Some points, one per row:
[-0.83 -1.01 -0.55 -0.41 -0.85  0.8   1.55  0.52 -1.03  0.49]
[-3.15  1.34  0.63  1.11  0.37 -0.2  -1.15 -0.31  0.78 -0.03]
[ 0.64 -0.51  0.08 -0.53  0.54 -0.9  -0.63 -0.12 -0.06  0.12]
[-1.07 -0.8  -1.99 -0.59  1.72 -1.84  1.11 -1.47  1.05 -0.58]
[ 1.78  0.26 -0.9  -0.05 -1.21  0.6  -1.07  0.43 -0.4   0.07]
[ 0.08  1.8   1.59 -0.19  1.91  1.78  2.29  0.64  0.23 -0.31]
[-0.41  0.66 -0.01 -0.18 -0.18  0.29  0.49  0.73  0.03 -0.15]
[-0.3   0.12  0.07 -0.82 -0.56  0.59 -0.15  0.   -0.02  0.37]
[-0.97  0.42  0.01 -0.3  -0.74  0.08 -0.19  0.81  1.   -0.1 ]
[ 0.14 -0.41 -0.4   1.96 -1.54 -0.23 -0.04  0.48 -0.07  0.2 ]
[ 0.08 -0.15 -0.41  0.21 -0.65  0.2   0.02  0.27 -0.17  0.03]
[ 0.13  0.57  0.4  -0.17  1.11  0.1  -0.28 -0.8  -0.74  0.05]
[ 0.51 -0.9  -0.11  0.45  1.73 -0.62  0.32 -0.46  0.4  -0.12]
[-1.21  1.3  -0.69 -2.2   1.29  1.04  0.51  0.09  0.81  1.06]
[ 1.17  0.93 -0.37  0.33 -0.76  0.09 -0.78  0.43  0.24  0.82]
[ 1.01  1.68 -0.41  0.71  1.97 -1.2  -0.37  1.57 -1.38  0.96]
[ 0.93 -0.29 -1.91 -0.03 -0.46  0.46  0.06  0.27  1.21 -1.44]
16 more points follow, each with its number after it:
[ 0.08 -1.28  1.15  1.15 -1.01 -2.67 -0.48  0.31  0.06 -0.2 ] 0
[-1.08 -0.74  0.26 -0.36 -1.34 -0.7   1.47 -0.84 -0.03 -1.08] 1
[ 0.26 -1.67  0.5  -0.64 -0.78  0.46 -0.09  0.89 -0.3   0.85] 2
[-1.48  1.64  1.64 -2.17  0.5   1.57  1.05 -1.23 -1.11 -0.68] 3
[ 0.4  -0.37  0.15 -0.46 -0.89  0.17 -0.7   0.02 -0.54 -0.33] 4
[ 0.35  0.6   0.59 -1.75  0.77 -0.04 -1.   -0.28 -0.26  0.39] 5
[-0.11 -1.03 -0.6   0.68 -0.53  0.57  1.    0.35 -0.38  0.07] 6
[ 0.24 -0.45  0.97  0.23 -0.08 -1.29  0.32  0.49 -0.08  0.26] 7
[-0.38  0.23  0.6  -0.05  0.15 -0.45  0.5  -0.31  0.52  0.04] 8
[-0.48  0.   -0.67  0.2  -0.03 -0.89  0.39  0.7  -0.03 -0.02] 9
[-0.82 -0.35  0.29  0.6  -0.25  1.3   0.02  0.15  0.79  0.45] 10
[-1.11  1.65  2.81 -1.64  0.09  0.89 -0.15 -1.27 -0.54 -0.26] 11
[-1.42  1.93  1.08 -1.12  0.3   1.18  0.2   0.56 -1.11 -0.49] 12
[-1.17 -0.83 -0.12  1.54  0.67  2.86 -2.89  1.95  0.88  0.99] 13
[-0.25  0.69 -0.17 -0.2   0.06  0.52 -0.09 -0.2   0.16  0.15] 14
[-1.76  1.11  1.01  0.46  0.41  0.26 -1.07  0.6   1.22  0.63] 15
Which of these numbered points is nearest to each point below by angle, seen from the average point of the first points? Its number follows each.
[-0.19 -1.64 -0.5  -0.35 -1.57 -1.07  1.63 -1.67  0.06  0.06] > 1
[-0.19 -0.37  0.18  0.   -0.16  0.43 -0.66  0.66 -0.18  0.61] > 2
[-0.45  0.09  0.46  0.13 -1.09  0.19  0.06 -0.1  -0.32  0.75] > 2
[ 1.13 -0.11 -1.39  0.73 -1.46  0.5  -1.52 -0.43  0.   -0.54] > 4
[-0.83 -0.01 -0.08 -0.87 -0.62 -1.51  0.89 -0.58  0.01 -0.34] > 1
[ 0.53  1.41  0.57 -0.21  2.2   1.21 -2.39  1.71  0.29 -1.06] > 13
[-1.01  1.11  0.34  0.35 -0.02 -0.11 -2.33 -0.44  0.4   1.42] > 15
[-1.39  1.48  0.4  -0.87  1.18  0.27  0.3   0.57  0.09 -0.07] > 12
[ 0.55  0.13  0.52 -0.37  1.88  1.05 -0.86 -0.31 -0.57  0.43] > 5
